One turn sends every row of this set to another row. A few are shown first. Where does it send the rows asked after them?
z_429: [  7  -9  12 -18   8  -4  11   0   9  -3  16  -9  28  -7  -6 -22  -3  15
   7  -3   4  27   4 -11  13   1   7]
z_414: [-13  15   2  -3   5 -27  27   3 -12  16  26  -4  -8 -20  -3 -33  12   8
   8  -3   9  31  -4 -44  11   1 -16]
z_737: [  2 -12   9  18  10 -23  23 -14  -2  19  17 -17 -13 -26  -9 -28   3  -6
  -2   8  10  26   4 -47   6 -14 -24]
z_457: [ -8  -5  19  -2   1   4  20   1  11  -8  39 -17  17 -12   5 -10   5  25
 -11   8  12  30  17  -6   7  -8  -8]
z_126: [  4 -29  41  -1  10 -15  -7  -8 -10 -18   7  -5 -17 -39  -4 -15   2  -6
  -8   1  20  39   8 -21   3  -3 -21]
z_724: [ -4  27  21  -4  13 -18  14  10 -23  17  22  -4 -13 -21  -9 -32   3  -1
   5   5   6  24   6 -38   5   7 -17]
z_381: [-10 -12   0 -13   2 -11  14  -2 -21 -15  -4  -3  -3 -36 -10 -41  20  24
  -5   6  -6  18  14   9   6  15 -18]
z_499: [-16  20   2   4   5 -19  29  10 -18  19  35  -1 -15 -24  -5 -26  10   9
  -8  -2  10  35   8 -35   7   1 -18]
z_927: [ 12   0  14  -9  12  12   8  13   4  -2  29  -7  17 -10 -10 -18  -3   1
 -13   6 -12  16  18  -9   5  -9  -1]
z_711: [-23 -26  29 -16  -3 -10 -19  -1  -9   0  37   2  -5 -19 -10 -12  31  20
  -3   1  19  18   0 -18  -6  -4 -14]
z_968: [ 10 -33  31   4   3  -3   6  -4   2 -10  15 -14  -9 -33  -7 -21   3 -15
 -16  15  12  29   6 -32  -2 -23 -31]
z_775: [-15 -30  17 -22  -8  -4  -8  -1 -11  17  26   7  14 -17 -26 -17  20  16
  -5   0  28  24  -1 -13  -6  -3  -6]
z_950: [ -2 -14  -2  16  16 -32  25  -9  -6  12  17 -14 -26 -26 -13 -29   1   7
  -8  -3   8  39   2 -37  10  -4 -16]
z_611: [-15 -19  24 -25  -2 -22  -5   5 -19 -23   8  -8  -4 -19  -5 -33  39  13
   5  -4  10  22   3  -9  18   6  -9]
z_472: [-13 -14  16  -9 -14   7  10  12 -15  -5  29  -6   4 -23 -10 -26  41  -9
 -25  13   4  12  24 -12   7 -19 -25]
z_757: [ -9 -14  10 -20   0  -7  -6  17 -24 -14  16   5  -8 -23 -15 -31  38  -8
 -17  -7 -10  15  16  -8  14  -3 -10]
z_721: [ -1  -5   6  18  17 -21  20  -4 -19  19  18  -6 -26 -33 -19 -20  -5   0
 -18  -2  12  41  18 -26   6   0 -15]
z_316: [ -4  20  12  -3   4 -16  24   4 -14  25  23  -7   0 -19  -8 -34   6  -3
   8   8  10  22   1 -46   6  -3 -20]
z_227: [ -8 -19  16 -20 -19   5  20   8 -17   6  12 -13  22 -16 -25 -33  24   5
 -16  18  27  23  16  -4   7 -10 -17]
z_196: [ -6 -29  14 -24   5  -7 -11  17  -6   1  30  -8 -10  -6 -32 -32  15  22
 -11   9   2  15 -12 -18 -10  -6 -11]
z_224: [ -9 -17  -8  -5  -9   0  30  -2 -10  -4   6 -10   7 -33 -11 -41  21  20
 -14  20  -3  13  16   2   0  -3 -28]
z_645: [ -6  -5  12  -5   7  -3   5  -4   7  -9  33   5  17 -20  10  -7  15   7
  -2 -15  -3  24  17 -12  15  -4   3]
z_632: [  4  -1  26  12  16 -21  14  -9 -19  20   8 -14 -18 -30 -18 -23 -12   1
  -4   9  23  37  15 -27   4   5 -17]
z_621: [  5  -3  27  13  18 -25   6 -15 -13  15  10 -12 -19 -30  -7 -24   1 -11
   6   5  11  23  10 -42   7  -2 -20]
z_897: [ -9 -24  16 -25  -8 -14  15  13 -13 -15   9 -26   2  -7 -21 -45  24  25
  -6  16  17  25  -2  -7  12  -2 -14]
z_782: [ 11 -42  12  -5   7 -17  12  -1   5 -16   7 -16 -14 -25 -14 -32  -1   0
 -12   3   8  39 -11 -31   4 -16 -20]
z_877: [  1  -1  23  -9  19  -5   3  11   5 -23  31 -16  -3  -9   1 -18   1  25
  -5   2 -10  24  10  -6   9   2  -1]
z_693: [ -9 -13  14 -11  -7  -7  16 -12 -13 -10  -5 -15  11 -34  -3 -41  22  21
   8  22   7   9  11   0   2   6 -27]
z_201: [-10  25  16  -2   9 -19  25  12 -23  17  26  -9 -15 -20 -12 -31  -1  15
  -3   8  17  36   7 -30   4   8 -17]
z_438: [  5 -35  24  -1   1  -8  13  -5 -10  -2   6  -3  -4 -37 -18 -16  -8   0
 -21   2  32  52  10 -12   2  -6 -17]
z_297: [ -6 -28   7 -23   1  -1 -14  12 -13  14  27  12   2 -15 -34 -24  19   5
 -14  -4   3  15  -1 -15  -7  -6  -4]
z_584: [ -8  -6   9  -6  -5   4  13  -5 -22  -2   2   2   8 -43  -8 -31  23   5
 -10  15  -2   8  28   6   0   5 -26]
z_544: [-11 -13   1  -5  -2  -8  11  -7 -12 -16   6  -4  -3 -38   3 -38  34   9
  -3  10 -16   3  14  -7   5   0 -28]
z_963: [  7 -38   5   1   7 -10   9   1  -6  -8  12   6 -15 -37 -17 -20   2 -12
 -28 -12   5  44   6 -21   5 -13 -15]
z_753: [-16 -26  25 -12  -4   1  -9  10  -4   2  44  -9  -9 -13 -19 -20  25  19
 -17  17  11  12   1 -20 -13 -15 -23]

z_645 -> z_429
z_724 -> z_201
z_757 -> z_897
Now these:
z_126 -> z_438
z_737 -> z_621
z_693 -> z_584
z_297 -> z_196

